array([[-726,  -32,  -80, -505, -305],
       [ 453, -512,  113, -809, -124],
       [ 276,  391, -520, -840, -427],
       [ 207,   61,  -94, -428,  -31],
       [ 887,  330, -300, -303, -115]])
Counting starts at 0.
The entry at row 1, column 0 is 453
What is the entry just left of -303? -300
The entry directly above the centre entry -> 113
What is the entry in the bottom-right corner? -115
The entry in the top-left corner -> -726
What is the entry in row 0 and column 1? -32
What is the entry directly above the largest entry? 207
The entry just left of -305 -> -505
What is the maximum? 887
What is the smallest entry? -840
What is the entry at row 2, column 2? -520
What is the entry directly below -124? -427
What is the entry directly below -427? -31
What is the entry just left of -115? -303
The entry at row 0, column 2 is -80
The entry in row 1 and column 1: -512
What is the entry at row 2, column 0? 276

Questions about the array below. Indices start at 0.
1) Report the minimum.
2) Report the bottom-left entry.
3) Report the entry in the top-left corner.
4) Report the entry just right of 73.
5) Report the entry at row 0, column 2.
6) Report the entry in row 2 and column 0.
7) Report the entry just left of the smallest entry.
8) Report the entry just right of the smallest entry.
142  150  224  100  187   65   91  162  180  106  171   52  196  174
129  138  172  112  166  110  118  146  155  117  154   90  167  149
139  124   71  165   79  166  153  110   97  157   98  201   76  107
121  143  210   87  200   93  106  159  176  100  175   42  202  164
103  135  193   80  214  122  125  155  171   97  179   40  210  152
108  112   56  147  107  203  176  109   95  147  110  180   96   92
120  134  165  108  171  124  127  143  152  115  154   86  169  142
162  130   68  187   50  145  142  109   91  169   85  230   52  112
143  121   50  178   59  176  161  104   85  165   86  223   58   99
124  118   61  157   91  188  166  109   94  152  104  192   85   99
139  142  177  118  157   97  112  147  156  120  150   96  162  153
153  130   83  172   71  143  140  114  101  159   97  204   73  117
1) 40
2) 153
3) 142
4) 117
5) 224
6) 139
7) 179
8) 210

B = [-1.2, -0.1, 0.1, -0.8, 0.3, -0.5, 1.2]
Read off the entry just left of 0.1.
-0.1
Read off the entry just left of the largest entry.
-0.5

M =
-67.8   -7.1  -38.6   23.3  -42.9   18.0   22.8   -1.4   35.2  -11.1   15.3  -13.8   10.9
-17.3  -13.3  -12.5   -6.8   -1.9  -36.2    3.2   12.7   -6.0  -42.8   13.7   55.3   -9.8
 50.3  -25.4   -8.9   40.4   32.0   -2.6    5.2   -7.7  -11.7  -17.8   18.5   13.6  -16.3
 15.9   16.0  -16.5   59.3   18.7   22.3   21.4    9.8   21.2   26.3  -14.6   16.6   27.8
 14.8    0.7   -2.4    6.2   13.9  -21.2   10.1   -1.1   59.9   12.1    7.9   49.1   20.4
 25.4   33.7  -43.3  -18.8   15.5    2.1   -5.4   -8.9   -3.3   24.4    4.8  -29.0  -15.1
 30.1   17.4   22.8   21.7    9.9   20.8    7.3   30.4   10.9   46.7    8.3   30.4   12.9
  8.2   -6.9  -15.1   -8.2   -1.0    7.4  -10.5  -11.4   17.6  -13.6   34.9   -7.7  -11.2
  3.6  -17.5  -32.5   40.1  -14.1  -38.4   17.8    4.9  -13.3  -15.5   -7.1  -20.4    4.3
 26.0   37.8   33.8   32.1   24.8   -8.4   12.5   -4.4   -6.4  -28.7   30.9   18.5    1.1
Rows and columns are numbered from 0.
Give the entry directly below the largest entry.
-3.3
The entry in row 0 and column 0: -67.8
The entry just left of -11.1: 35.2
Give the entry in the top-right corner.
10.9
The entry directly above 55.3: -13.8
Give the entry directly above 7.9.
-14.6
The entry just right of the largest entry: 12.1
Give the entry at row 0, column 2.
-38.6
Give the entry in row 2 and column 0.
50.3
The entry just left of 7.3 -> 20.8
The entry directly below -1.1 is -8.9
Give the entry directly below the smallest entry.
-17.3
The entry in row 0 and column 1: -7.1
Give the entry in the bottom-right corner.
1.1
Give the entry at row 2, column 1.
-25.4
Give the entry directly below 20.8.
7.4
Give the entry just left of 5.2.
-2.6
Give the entry directly below 35.2.
-6.0
Give the entry directly above 12.9.
-15.1
Give the entry at row 2, column 2.
-8.9
The entry in row 1 and column 1 -> -13.3
Give the entry just left of 9.8.
21.4
The bottom-left entry: 26.0
Give the entry directly below 7.3.
-10.5
Give the entry directly below -9.8.
-16.3
Give the entry just right of 55.3.
-9.8
The entry directly below 8.3 -> 34.9

Read these off the table that follows.
1) Which number is the entry just right of the largest entry?
2) Which number is the entry just right of the smallest entry?
3) Which number is the entry just left of the smallest entry?
[[  7.9  11.8  33.1  13.2 -25.1  45.4  21.2 -28.7   8.0  20.2  24.5  30.2
   37.4  50.8]
 [ 22.2   0.5  41.8   7.8   6.6  32.4  23.6 -14.0  16.7 -39.8  51.6   0.9
   31.2   5.6]
 [ 44.5 -38.5 -39.0 -53.2 -19.4  22.5  66.6  -9.9  -5.7 -45.4 -15.0   4.4
    9.3 -31.1]
 [ 49.9 -60.6   6.2 -55.5   8.5  11.2  39.6 -20.4  28.2  42.3 -39.4 -12.8
    9.8   3.8]
 [ 43.1 -55.9 -17.0 -55.3 -24.2  10.4  58.0 -23.6   4.9  -7.0 -30.3  22.2
   22.4 -10.1]
 [ 24.5  70.2  48.5  14.4 -32.5  11.2  -8.8 -21.4  22.0  14.2  20.4  32.9
   -6.4  30.2]
 [  9.3 -21.6 -25.2 -65.8  23.6  -6.6  44.3  14.1  13.0 -15.1 -16.9 -14.9
   31.5   0.2]
 [ 17.7 -44.8   0.2 -70.9 -20.4  -2.2  23.9  -1.5   9.3 -33.1 -32.4 -12.2
   61.5   9.1]
 [ 11.9  -2.4  11.3 -25.7   1.3 -45.3  13.0   6.3 -23.1  -9.9  -5.4   1.1
   15.6  15.8]
 [ 29.5 -52.2 -22.0 -66.5  24.3   0.2  36.2 -25.0  17.3 -16.5 -11.0 -19.9
   40.1 -13.1]
 [ 31.4 -50.7 -41.5 -65.5  -1.3  25.4  61.0 -25.0  19.8 -13.1 -27.8  -7.1
   45.4  -3.4]]
1) 48.5
2) -20.4
3) 0.2
